x =
[[ 26  19 -35  19  -8 -29   1  85 -37  22 -43  21]
 [-15  24   5  -9  -4 -12  45 -22  17  -7   0  -9]
 [ -3  -1  19  -1   9  12 -20   8   5  -1  15 -11]
 [-12  -6  26 -10   3  26 -14  43  15 -11  18  -9]
 [ -6  -2 -20  -4  24 -15 -11 -40  -2  -4   6  -8]
 [-14  -6  24 -12   8  27 -20  49  15 -12  19 -10]
 [ -8  10  -7  -3  11  17  -2 -33   6  -3   3  -6]
 [-14  -4 -37 -15  26 -56  17 -29  -1 -14  -2  -6]
 [ -3   7   6   0   0   2   9 -30   6   0   4  -5]
 [  0   0   0   0   0   0   0   0   0   0   0   0]]
The second entry on the diagonal from the top-right corner: 0
The largest entry in the first row -> 85
Give the top-right entry.
Answer: 21
Give the entry in the top-left corner.
Answer: 26
Give the entry just left of 1.
Answer: -29
The 2nd entry on the main diagonal: 24
Give the entry directly below the largest entry.
Answer: -22
Give the 3rd entry in reading order.
Answer: -35
Give the 3rd entry on the diagonal from the top-right corner.
Answer: -1
Give the first entry of the smallest entry's row.
Answer: -14
Give the third largest entry.
Answer: 45
The last entry, reading row by row -> 0
Give the bottom entry of the column that holds the smallest entry.
Answer: 0
Give the bottom entry of the column that holds the largest entry.
Answer: 0
Give the entry in the bottom-left corner.
Answer: 0
The entry directly below the smallest entry is 2
Give the entry just right of 12.
Answer: -20
The 3rd smallest entry: -40
Give the 2nd largest entry.
Answer: 49
The 4th-last entry, reading row by row is 0
The entry directly above 18 is 15
Give the second smallest entry.
Answer: -43
Give the smallest entry in the first column.
Answer: -15
The fifth entry in reading order -> -8
Give the third entry on the main diagonal.
Answer: 19
The entry just right of the smallest entry is 17
Give the entry just left of 43.
Answer: -14
The entry directly above 7 is -4
The 3rd entry from the end, reading row by row -> 0
